In the data rows, 128 means zero.
In each game, the first row plays the second. By how much does the first row win? 15 means about a draw, 30 a big win and 0 a big loss. Wins can go round in a circle. Each row has two weighted sums of its numbers, A and B, taken from their middle values. A row wins by its A times the other's B, less its B times the other's A.
[128 177  79 177  79 177 177 128 128 177 177 177 177 177  79 177 177  79  79 128 177]
[128 177 128 128 128 128 177 128 128  79 128 177 128 128 177 177 128 128 177 128 177] ~ 10
[ 79 177 177 177  79 177  79  79  79  79  79  79 177  79  79 128 128 177  79 128 177]
[128  79 177  79 177 128 177  79 128  79 177 128  79 177 177  79  79 177 177 128 177] ~ 15
[177  79 177  79  79 177 128  79 128  79  79 177  79  79 177  79 177 177 177 177 177]
[128 128 128 128  79  79 128 128 177 177 177 128  79 177 128  79  79 128 128 177  79] ~ 26
[177 128  79 128 177  79 128 177 177 177 128 128  79 177 128  79  79 128 177 128  79]
[177 128 128 128 177 177 128 177  79 128  79  79 128  79  79 177 128 128 128 177  79] ~ 13
[177 128 177  79 177 128 128 128  79 177 128 177 177 177 128  79 177  79 128 128  79]
[128 177 128 128  79 128  79 128 128  79 177 128 128  79 128 177  79 177  79 177 128] ~ 9
[ 79 177  79 177 128  79  79 128 128  79 177 128 177  79 128 177  79 128  79  79 128]
[128 177  79 128  79  79  79  79 177  79 177 128 128  79 177 177  79  79  79 128 177] ~ 12
[128 177  79 177 128 128 128 128 177  79 128 128 177 177 177 177 128 128 177 128 128]
[128 128  79 177  79 177  79  79  79  79  79  79 177  79  79 128  79 177  79  79 177] ~ 23
[177 128 128  79  79  79  79  79 177  79 177 177 128 128 177 177  79 177 128 177 177]
[177 177 177 177 177 177  79 128  79 177  79  79  79 177  79  79 177  79 128 128  79] ~ 4
[128 128  79 128  79 128 128 177 128 128 128 128  79 128 128 128 128 177  79 128 128]
[ 79 128 177 177  79 177 177  79 128  79  79  79 177 128 177 177 177 177 177  79 177] ~ 10
[128  79 128 128  79 128  79  79 177 128 128 128 128 128 128 128 128 177 128  79 128]
[177 128 177 128 177  79 177 177  79 177  79  79  79 177  79  79 177  79 177 177  79] ~ 16
[128 177 128 128 128 128 177  79 177 128 177 128 128 128 128 128 177  79  79 128 177]
[128 177  79 128  79 128 177  79 177 177 128 128  79 128  79  79  79  79  79 128  79] ~ 18
[ 79 177  79 177 128 128  79 177  79  79 128 128 128  79  79 177  79  79  79  79 128]
[ 79 128 177 128  79  79 177 177  79 128 177 177  79 128 177  79 128 128  79 128 128] ~ 13
[ 79 128 177 128  79 128 128 128 128  79 128 177  79 128 128 128 128 128 128 128 128]
[177 177 177 177 177 128 177 177 128 177 128 128 128 177  79  79 177  79  79 128  79] ~ 13
[177  79 128 128  79  79 177 128 177 177 177 128 177 177 177 128 128  79 177 177 177]
[177 177 177 177 177 177 177 128  79 177 177  79 128 177  79  79 177  79  79 177 177] ~ 14
[128 177  79  79 177  79 177 128 177 177 128 128  79 128  79  79  79  79 128 128  79]
[128  79 177  79 177 128 177  79 128  79 177 177 177 177 177  79 128 128 177 128 177] ~ 12
[177  79 128  79 177 128 177 177 177 128 177 177 177 177 177 128 177  79 177 128 177]
[ 79 177  79  79 177 177 177 177  79 177  79 177  79  79  79 177 128  79  79  79  79] ~ 19
[ 79  79 177  79 177  79 177 177  79 177 128 177  79 177 177  79 177  79 177  79  79]
[177 128  79 177  79 128  79  79 177 128  79 128 177 177  79  79 177  79  79  79 128] ~ 12
[ 79 128 128 128 177 177 177 128 128  79  79 128 128 128 128 177 177 177 177 128 177]
[ 79 177  79  79  79 177 128 128 128  79 128 128  79  79 128 177  79 177 128  79 177] ~ 13
[177  79 177  79  79  79 128 177 177 128 177 177 177 177 177 128 128 128 177 177 177]
[177  79 128  79 177  79 177 177 177 177 177 128  79 177 177  79 128  79 177 128 177] ~ 25
[128 177  79 177 177 177  79 128  79 177  79  79 177 177  79  79  79  79 128  79  79]
[ 79 177 128 177 177 177 177  79 177 177 128 177  79 128  79 128 177  79  79 177  79] ~ 1
[ 79 177  79  79  79 177 128 128 177  79 177 128 128  79 177 177  79 177  79 128 177]
[128 177  79 177 128 177 128 128  79 128 128  79 177 128  79 128 128 128  79  79 177] ~ 13
[ 79 177  79 177  79 128 128  79 128  79 128 128 177  79  79 177 128 128  79 128 177]
[128 128 177 177 177 128 128 128  79 177 128 128 128 177  79  79 128 128  79  79 128] ~ 16
[128 177  79 177  79 128 128  79 128 128 177 177 128 128  79 128 128 128  79  79 128]
[128 128 177 128 128  79 177 128 177 177 177 128 128 177 128  79 128 128 128 128 128] ~ 13
[ 79  79 177  79 128 177 177  79 177  79 128 177  79 128 177 177 177 177 177 177 177]
[177 128 177 177 177 177 177 177  79 177 177  79 177 177 128  79 177  79  79 128 177] ~ 17
[ 79  79 177  79 128 128  79  79 128  79 177 177  79 177 177 128 128 177 177 128  79]
[177  79 177  79 128 128  79  79 177  79 128 177  79  79 177 128 177 128 128 177 128] ~ 17
[177  79 177  79  79 177  79 177 177  79  79  79 177  79 177  79 177 128 177 177 177]
[ 79 128  79  79 177  79 177 177  79 177 128 177  79  79  79 128  79  79 177  79  79] ~ 8
[177  79 177 177  79 177 177 128 177  79  79  79 177 128 177 177 177 177 177 128 177]
[ 79 177 128  79 128 128  79 177  79  79 128 177  79  79 128 128  79 128  79 128 128] ~ 17
[177  79 177  79 128  79  79 128 177 128  79 128 128 128 177  79 177 128 128 177 128]
[177  79  79 128  79  79 128 177  79 128  79 177  79 128 177  79  79  79 128  79 128] ~ 16
[128  79 177  79 177 128 177  79  79 128 128 177  79 177 177  79 128 177 177 177 128]
[177 177 177 177 177 177 128  79  79 177  79  79 177 177  79  79 177  79  79  79 128] ~ 14
[ 79  79 177 128 128 177 128  79 177  79  79 177 177 177 177 177 177 177 177  79 177]
[177  79 177 177 177  79 177 177 128 177 128 128 128 177 128  79 177  79 177 177  79] ~ 7
[128 177  79 177  79 177  79  79 177  79 177  79 177  79 128 128  79 177  79  79 177]
[177 128 177 177 177 177  79 177 128 177  79  79 177 177  79  79 177  79 177 177 128] ~ 13
[177  79 177 177 177  79 177 177 128 177 177  79  79 177 128  79 177  79 177 177  79]
[128 128  79 128 177 177 177 177  79 128 128 128  79  79  79 177  79 177  79  79  79] ~ 5
[177 177 128 128 177 128  79 177  79 128  79  79  79  79  79 128 128 128 128 128  79]
[128 177  79 128 128 128 128 128  79 128  79 128  79  79  79 177  79 128  79  79  79] ~ 13
[ 79 177 128  79  79 128  79 177 177 128 128  79  79  79  79 177  79 177 177 177 177]
[128 128 128 128 128  79 177 128 128 177 128 177  79 177 128 128 128  79 128 128 128] ~ 14
[128 128 177 128 177 128 177 177  79 128 128 128 128 177 177 128 128 128 177 177 128]
[ 79 128 128  79 128 128  79  79  79  79  79 128 177  79 177 177 128 177 177 177 177] ~ 16
[128 177  79  79  79 177 128  79  79  79  79  79 128  79 177 128  79 177 128  79 177]
[177  79 177  79 177  79  79  79  79  79  79 177  79 128 128  79 177  79 177 177  79] ~ 16
[ 79  79 177 128  79 177 177  79  79  79  79  79 177 128 177 177 177 177 177 177 177]
[128  79 128  79 128 128  79 128  79 128 128 128  79 128 128 128  79 177 128 128  79] ~ 17
[128 128 128 128  79 128 128 128 177 128 177 177 128 128 128 177 128 128 128 128 128]
[ 79 177 128  79 128 128 177  79 177 128 177 177 128  79  79 128  79  79 128 128  79] ~ 11
[ 79  79 177  79 128  79 177 128 128 177 177 177 128 177 177  79 128 128 128 128 128]
[128 128 128 177  79 128  79  79 177  79 177 128 177  79  79 177 128 128  79 128 177] ~ 11
[128 177  79 177  79 128  79 128  79 128 128 128 177 128  79 128  79 177  79  79 177]
[ 79 177  79 177 128  79  79 128  79  79 128 177 128  79 128 177  79  79  79 128 128] ~ 1
[128  79 128  79  79  79  79  79 177  79 128 128  79  79 177 128 128  79  79 177 177]
[177  79 177 177 177  79 177 177  79 177 128 177  79 177 177  79 177  79 128 177  79] ~ 21
[ 79  79 177  79 177  79 177  79  79  79 177 177 177  79 177  79  79  79  79  79 177]
[ 79 128 128 128  79  79  79  79 128  79 128 177 128 128 128 128  79  79 128  79 128] ~ 17
[ 79 177  79 177 128  79 128 177  79  79  79 128 177 128 177 177 128  79 128  79 128]
[177 128 128 177 128 128 128 177 128 177  79  79 128 177  79  79 128 177 128  79 128] ~ 20
[177 177  79  79  79  79 177  79 177 128 177  79 177 128  79 128  79  79  79  79 177]
[ 79  79 177  79 177  79 177 128  79 128 177 177  79 177 177  79 177  79 128 128  79] ~ 20
[128 177 128 177 177 177 128 177 128 177 128  79 177 177 128 177 128 177 177 177  79]
[177 177 128 177 128 128 128 177  79 177  79 177 177 177 128 128 177  79 128 177  79] ~ 18
[128 128 128 128 177  79 177 128 177 177 128 177 128 128  79 128 128  79  79 128  79]
[177 128  79 128  79 128  79 128 128  79 177 128 128 128 128 128  79 177 128 128 128] ~ 13
[ 79 128  79 128  79 128 128 128 177  79  79  79 177 128 177 177 177 128 177 177 177]
[177 177 177 177 177 177 128 128  79 128 128  79 177 128  79  79 128 177  79  79 177] ~ 15
[128  79 128  79 128 177 128  79 177  79  79 128 128 128 177 177 177 128 177 177 177]
[128 177 128 177 177 177  79  79 128 177  79  79  79 128  79  79 177  79 177  79  79] ~ 23
[177  79 128  79  79 177  79 177 177 177 177  79 177 177 177 128 177  79 177 177 177]
[177  79 128  79  79  79 177  79 177 177 177  79 177 177 177  79  79 177 177  79 177] ~ 13
[177  79 128  79  79 128  79  79 177  79 177 128  79  79  79  79 128  79  79 128 128]
[128  79 177 128 177  79 177 177 128 177 177 177  79 177 177 128 177 128 128 177  79] ~ 16
[177  79 128  79  79  79 177 128 128 177  79  79 177 177 177 128 128 177 177 128 177]
[ 79  79 177  79 128 128 128  79  79  79 128 177  79 177 177 128 177 128 177 177 128] ~ 9
[128 177 128 128 128 177 177  79 128  79  79 177 128 128  79 177 177 128 177 177  79]
[ 79 177  79 128  79  79  79 177  79 128 177 177 128  79 177  79  79 128  79  79 128] ~ 14
[128  79 128 128  79  79 128 128 128  79 128 177 128  79 177 128 177 128  79 128 128]
[ 79 177 128 128 128  79 128 128 128 128 177 128 128 128  79 128  79  79  79 128 128] ~ 13
[128  79  79 177 177 177 128  79 177 177 128 177 177 177  79  79 177  79  79  79 177]
[ 79 177  79 128 128 128 128 128 177 128 177 128 128  79  79 128  79  79  79 128 128] ~ 22
[128 177 128 128 177 177 177 128 177 177 128 177  79 177  79 128 128  79 177 177  79]
[177  79 177 128 177 177  79 177 128 128  79  79 177  79 177 177 177 128 128 177  79] ~ 7
[177 128 128 177  79  79 128 177 177 128 128 177  79 177 128  79 128 177 128 177  79]
[177 128 177  79 177  79 177 128  79 177 128 128  79 128  79  79  79 128 128 177  79] ~ 15
[177 177 128 128 128 128  79  79  79 128  79 128 128 128  79  79 128  79  79 128  79]
[128 177 177 177 128 177 128  79 128 128 128 177  79 128  79 128 128 128  79 177  79] ~ 13
[177  79 177  79  79  79  79  79  79  79  79  79  79  79 177  79 177 177 177 177 177]
[ 79 177 128 177 177 128  79 128  79 128  79 128 128 128  79 128 128  79 128 128  79] ~ 21
[128 177 128  79 177 177  79 128 128 128  79 128 177  79 128 177 128  79 128 177  79]
[128 128  79 128 128 177 128 177  79 128  79 128  79  79  79 128  79 177  79 128  79] ~ 10
[ 79 177  79 128 128  79  79 177  79  79  79 128  79  79  79 128  79  79 128 128  79]
[128  79 177 128 128 128 177  79  79 128 128 177  79 177  79  79 128 128 128 128  79] ~ 18
[177 177  79 177 128 177 128 128  79 177  79  79 177 128  79  79 128 128 128  79 128]
[177  79 177 128 128 128 128  79  79 177  79 177  79 177  79  79 177  79 177 177  79] ~ 15
[177 177 128 128  79  79 177  79 177 177  79 177  79 177  79  79 177  79  79 177  79]
[177 128 128 177 128 177  79  79  79 177  79  79 177 177  79  79 177  79  79 128 177] ~ 15
[ 79 128  79 177  79 177  79 128 128  79 128  79 128  79 128 128  79 177  79  79 177]
[ 79 177  79 177 128  79  79 177 128  79 128 128 177 128 177 177 128  79  79  79 177] ~ 19
[177  79 177  79 177 177  79 177 177 128  79  79 177 128 177 177 177  79 177 177  79]
[177  79 177  79 177 177 177  79 177  79  79  79 177  79 177 177 177 177 177 177 177] ~ 7
[128 128 128 177 128  79 128 177 177 128 128 177  79 177 128 128 177 128 128  79 128]
[ 79 128 177  79 128 128 128  79 128  79  79 128 128  79 177 128 128 177 128 128 177] ~ 19
[128  79 128 128  79 128  79 177 128 128 128 128 128 128 177 128 128 177 128 177 128]
[177 128 177  79 128  79  79  79  79 177  79 177  79 177  79  79 177  79 128 177  79] ~ 12
[128 128 177 128 177 128 177  79 128 177 128 128  79  79  79  79 128 177 128 128 128]
[ 79 177 128  79 177  79  79 128 128  79 177 177 128  79 177 177  79 128 128  79 128] ~ 12
[ 79  79 177  79 177  79  79  79  79  79 177 177  79 177 177  79 128 177 177 128  79]
[ 79 177  79  79 128 177 128 128 177 128 177 177  79  79 128 177  79 128 128  79 128] ~ 16
[128 128 128  79 177  79 177 128 177 177 128 177  79 128  79  79  79  79 128 128  79]
[ 79 128 128 128 177 177 177 128  79 177  79 177  79  79  79 128  79  79 128  79  79] ~ 20
[177  79 128 177  79 128  79  79 177 128  79  79 177 177  79  79 177  79 128  79 128]
[ 79  79  79  79  79 177 177  79 177  79 177 128 177  79 177 177  79 177 177 177 177] ~ 11
[ 79  79 128  79 128 128  79 128 128  79 177  79  79  79 177 177  79 177 177  79 128]
[177  79 177 128 128 128  79 177  79 177  79  79 128 128 177  79 128 177 128 128 128] ~ 14
[128 177  79  79 128  79 177  79 128 177 177  79 177  79  79  79  79  79  79  79 177]
[128 177 128 128 128 177 128  79 128 177  79  79  79  79  79 128 128 177 128 128 128] ~ 20
[128 177 128 128 128 177 177 128 177 128 128 177  79 128  79 128 128 128 128 177  79]
[ 79 177 128 128  79 177 128 128 177 177 128 128  79 128 128 177 128 177 177 177 128] ~ 16
[128 128 128 128  79 177 128 128 177 128 177 128 128 128 128 177 128 177 128 177 128]
[ 79  79  79  79  79 128 128 177 128  79 177 177 177 128 177 128  79 128 177  79 177] ~ 17
[ 79 177  79 177  79 177 177 177 177  79  79  79 177 177 177 177 177 128 128  79 177]
[128 128 128  79 128  79 128  79 128 177 128  79 128 128  79  79 128  79  79  79  79] ~ 17
[128  79 177 128  79 177 177  79 177  79  79 128  79 128 177 177 177 177 177  79 177]
[128 177 128  79 177 128 128  79 128 128 177  79  79 128  79  79  79  79  79 128  79] ~ 14
[177 128 128 128  79  79 128 177 128 177 128  79 128 128 128  79 128 128 177 128 128]
[177  79 177  79  79 177 128  79 177  79  79 177 177 128 177 177 177 177 177 177 177] ~ 12
[177 177 128 177 177 177 128  79  79 177 128 177  79 177  79  79 177  79  79 177  79]
[128  79 177 128 128  79 177  79 177 177 177 177 177 177 128 128 128 177 177 177 128] ~ 17
[177  79 128  79 128 128  79 128 128 128 128 128 128 128 128 128 128 177 177 128 128]
[177 128 128 177  79 177  79  79 128 177  79  79 177 177  79  79 177  79  79  79 177] ~ 10
[128 128 128 128 177 177 128 128 128 128  79 128 177 128 177 177 128 128 128 177  79]
[177 177 128 177 177 177 177 128 128 177 128 128 177 177  79 128 177  79 128 177 128] ~ 17
[ 79 177  79 177 128 128  79 128  79 128 177 128 128  79  79 177  79 128  79  79 128]
[128  79 177  79  79  79 177  79 177 128 177 177 177 177 177  79  79 177 177 177 177] ~ 17
[177 177  79 177 177 128 177  79  79 177 177 128 177 177  79  79 177  79  79  79 177]
[128 128  79 128  79 128 128 128 177 128 177 177 128 128 128 128 128 128  79 128 128] ~ 16
[ 79 128  79  79 128 128  79 128 128 128 177 177  79  79  79 128  79 128 128  79  79]
[128 128  79  79  79  79  79 177 177 177 177 128 128 128 177 128  79 128 177 177 177] ~ 17
[ 79 177  79 128 128 177 128 128 177 128 177  79 128 128 128 177  79 128 128 177 128]
[128 128 128 128 128 177 177  79 177 128 128 177  79 128  79 128 128 177 177 177  79] ~ 12
[ 79 177 128 128 177 128 177  79 128 177 177 177 128 128  79 128  79  79  79 128 128]
[128 128 128 128 128 128  79 128 128  79 177  79 177 128 177 177 128 128 128 128 128] ~ 17
[128  79 128  79  79  79 128  79 128 128 128 128  79 128  79  79 128  79 128  79  79]
[ 79 128 128  79 177 128  79 128 177 128 177 128 128  79 128 177  79  79  79  79  79] ~ 16
[ 79 128 177 128 128 177 177  79 128  79  79 128 128 128 177 177 177 177 177 128 177]
[128 128  79 128  79 177  79  79 128  79 128  79 128  79  79 128  79 177  79  79 177] ~ 16
[177 128  79 177  79  79 128 128 177 128  79 177 128 128 128  79 128 128  79 177 128]
[177 128  79  79  79 177 128 177 177 128  79 177 177 177 128 128 128  79 177 177 128] ~ 13
[128  79 177  79 128 128 128  79 128 128  79 177  79  79 128  79  79 177 128 177 177]
[128  79 128  79 177 128 128 177  79 177 128 177  79 128 177 128  79 128 128 128  79] ~ 16
[ 79  79  79  79  79  79  79  79 177  79  79  79 128  79 128  79 128 177 128  79 177]
[128  79 177  79 128  79 128 128  79 128 128 177  79 177 177  79 128 177 177 177  79] ~ 10
[ 79 128 128 128 128  79 177  79 128 177 177 128 128 128 128 128 128 128 128 128 177]
[177 128 128  79 128 177  79  79 177  79 177  79  79  79 177 177  79 128 128 128 128] ~ 17
[177 128 177 128 177 128 128 128  79 177 128 128 128 177 177  79 177 128 128 128  79]
[ 79 128  79 128  79 177 128 128 128  79 128 128  79  79  79 177  79 177  79 128 128] ~ 14
[177 128 128 128  79 177  79 128 177 128 128 128 177 128 128 128 177  79 128 177 128]
[177  79 128 177 128  79 128 177 177 128 177 177  79 177 128  79 177 128 128 128  79] ~ 15
[ 79 128 128 128 128 128  79 128 128  79 177 128 128 128 128 128  79 128 128  79 128]
[ 79 128  79 128  79 128 128 128 177 128 177 177 128 128  79 177 128 128 128 128 128] ~ 21
[177  79 177 128 177 128 177 177  79 177 128  79 128 177 128  79 177  79 128 177 128]
[128 177  79  79  79 128  79 177 177 128 128  79 128 128 177 128  79 128 177 128 128] ~ 18
[ 79 177  79 177 128 128  79 177  79  79 128  79 128  79  79 177  79  79  79  79  79]
[128  79 177 177 128  79 177 177 177 177  79 177  79 177 128  79 177 128  79 177  79] ~ 6
[128 128  79 177  79 128 128  79 177 128 128 128  79 128 128  79  79 177 128 128 177]
[177  79 177  79  79 128  79 128 177 128  79  79 177 128 128 177 177  79 177 177 128] ~ 18
[128 177 128 128  79  79 128  79 177 177  79  79 177 177  79  79 128  79  79 177 128]
[128  79  79 128  79 177  79  79 177 128  79  79 128  79  79 128 128 177 177  79 177] ~ 15
[ 79 128  79 177 128  79  79  79 128  79 177 128 177 128 177 177 128 128 128  79 177]
[128  79 177 128  79 177 128  79 177  79 128 128 128  79 177 177 177 177 177 128 177] ~ 13
[177  79 177  79 128  79  79  79  79 177  79 128  79 177  79  79 177  79 177 177  79]
[ 79 177  79 177  79 128  79 128 128  79 128  79 177  79 128 177 128 128  79  79 177] ~ 11
[ 79 128  79  79  79 177 128  79 177  79 177 128 128  79 177 128  79 177 128 128 177]
[128  79 177 177  79  79  79  79 177  79  79  79 177 177 177 128 177 128 128 128  79] ~ 26
[ 79 177  79 128 128  79  79 177  79  79  79 128 177  79 177 177  79  79 128  79 128]
[128 128  79 177  79 177  79  79  79 128  79  79 177  79  79 128 128 177  79  79 177] ~ 17
[128 177 177 177 177 177 177 177 177 177 177  79 177 177  79 177 177 177 177 177  79]
[177 177  79 177 177 177  79  79  79 128  79  79  79 128  79  79 128  79  79  79  79] ~ 8
[128 128 128 128 128 128 128 128 128 128 128 177 128 128 128 128 128 128 128 128  79]
[ 79 177 128  79 177 128 128 128  79 177 128  79 128  79  79 177  79  79  79  79  79] ~ 15
[177 128 128 177 177 177  79 177 128 177  79  79 128 177 128  79 177  79 177 177  79]
[ 79 177  79 177  79  79 128 177  79  79  79 128 177 128 177 177 177 128 177  79 177] ~ 26
[177  79 177 128 128 177  79 128 128  79  79  79 177 128 177 177 177  79 128 177 128]
[ 79 177  79 177  79 128  79 128 128  79 128 128 177  79 128 177  79 128  79  79 177] ~ 19
[ 79 177  79 177  79 128 128 128 128 128 128 177 128 128 128 128 128 128  79 128 128]
[177 128 177  79 177 128 177 128  79 177  79  79 128 177  79  79 177  79 128 177  79] ~ 15
[128  79 128 177  79 128 128 128 177 128 128 177  79 128 128 128 177 177 128 177  79]
[177 177 177 177 177 128 177  79  79 177  79  79 128 177  79  79 177  79 177 177 128] ~ 19
[128 128 128 177 177 177 128  79  79 177  79  79  79  79  79  79 128 177 177  79 128]
[128  79 177 128 128 177 128  79 128  79 128 128  79  79 128 128 128 177 128 128 177] ~ 12
[128 177  79 177  79 177 128  79  79 128  79  79 128  79  79 128  79 177  79  79 177]
[128 177  79 177 128 177 177 128  79 128 128 177  79  79  79 128  79 128  79  79  79] ~ 15
[128  79 177 128 177  79 177 177 177 177 177 177  79 177  79  79 177  79 177 177  79]
[ 79  79 177  79 128 177 177  79  79  79  79 128  79  79 177 128 177 177 177 128 177] ~ 9
[128 128 177 177 177 177 128 128  79 128  79 128  79 128 128  79 128 177 128 177 128]
[ 79 177  79 177  79 128 128 177  79 128  79 177 128  79 128 177 128 177  79  79 128] ~ 11
[128 128 177 128 128 177 128  79 128  79  79 177  79  79 128 128 177 177 128 177 128]
[177 177 177 177 177 177 177 177  79 177  79  79 177 177  79  79 177  79  79 128  79] ~ 18
[ 79 128 177 128 128  79 177 128 128 177 128 177 128 128 177 128 177 177 128 128  79]
[177  79 177 177 177 128 177 177 128 177 177  79 177 177 128  79 177 177 177 177  79] ~ 20
[128 128 128 128 128 128 128 128  79 128 177 128 128  79 128 128  79 177 128  79 128]
[128 128  79  79 128 128 128 177 128 128  79 128 128  79 128 128  79 128 128 128 128] ~ 16
[ 79  79 128  79  79  79 177 177  79  79 177 177 128  79 177 177  79 177 128  79 177]
[128 177  79 177  79 128  79  79 128  79 128  79 177  79  79 128  79 128  79  79 177] ~ 5
[177  79 128  79 177  79  79 177 177 128  79  79 177 177 177 128  79 128 177  79  79]
[128 128 177 177 177 177  79 128  79  79  79  79 177  79 177 177 177  79  79 177 128] ~ 11
[ 79 177  79 128  79 128  79  79 128  79 128 128 177  79 128 177 128 128  79  79 177]
[177 177 128 177 128 177 128  79  79 177  79  79 128 128  79  79 128 128  79  79 128] ~ 15
[177 128 128  79 177 177  79 177 128 128  79 128 128  79  79 177  79  79 177 177  79]
[177  79 177  79 177  79 177 177  79 177 128 177  79 177 177  79 177 128 177 177  79] ~ 12
[ 79 128  79 128 128 128  79 128 128 128 128  79 128  79  79 177  79 128  79  79 128]
[ 79 128  79 177 128 128 128  79  79  79 177 128 177 128 128 128  79 128  79  79 177] ~ 13
[ 79 128 128 128 177 177 177 177  79 177  79 177  79  79  79 128  79 128  79  79  79]
[ 79 128 128  79 128  79 177  79  79 128 128 177 177  79  79  79  79  79  79  79 128] ~ 9
[128 128  79 128  79 128 177 177 177 128 177 177  79 177 128 128 128 177 128  79 128]
[ 79 128  79 128  79 128 128 128 128 128 128 177 128 128 128 128 128 177  79 128 128] ~ 20
[ 79  79 177  79 177 128  79 177  79  79 177  79 177  79 177 177  79 177 128 177 128]
[128 128 128 128 128  79 128 177 128 177 128 177  79 177 128  79 128 177 177 128  79] ~ 15
[128 128  79  79  79 177 128 128 128  79  79  79  79  79 128 177  79 177 128 128 177]
[128  79 128 128 128 128 177 177  79 128 128 177 128 177 128  79 177 128  79 177 128] ~ 16
[177  79 177  79 128 177  79  79 177  79  79 128  79  79 177 128 177 177 177 177 177]
[ 79  79 177  79 128  79  79 128 128  79 128  79  79  79 177 128  79 177 177  79 128] ~ 19
[ 79  79 128  79 177  79 128 128  79  79 177 177  79 128 177  79  79  79 177  79  79]
[ 79 177 128 128 128 128 177 128  79 128  79  79 177 128 177 177 177 177  79  79 177] ~ 12
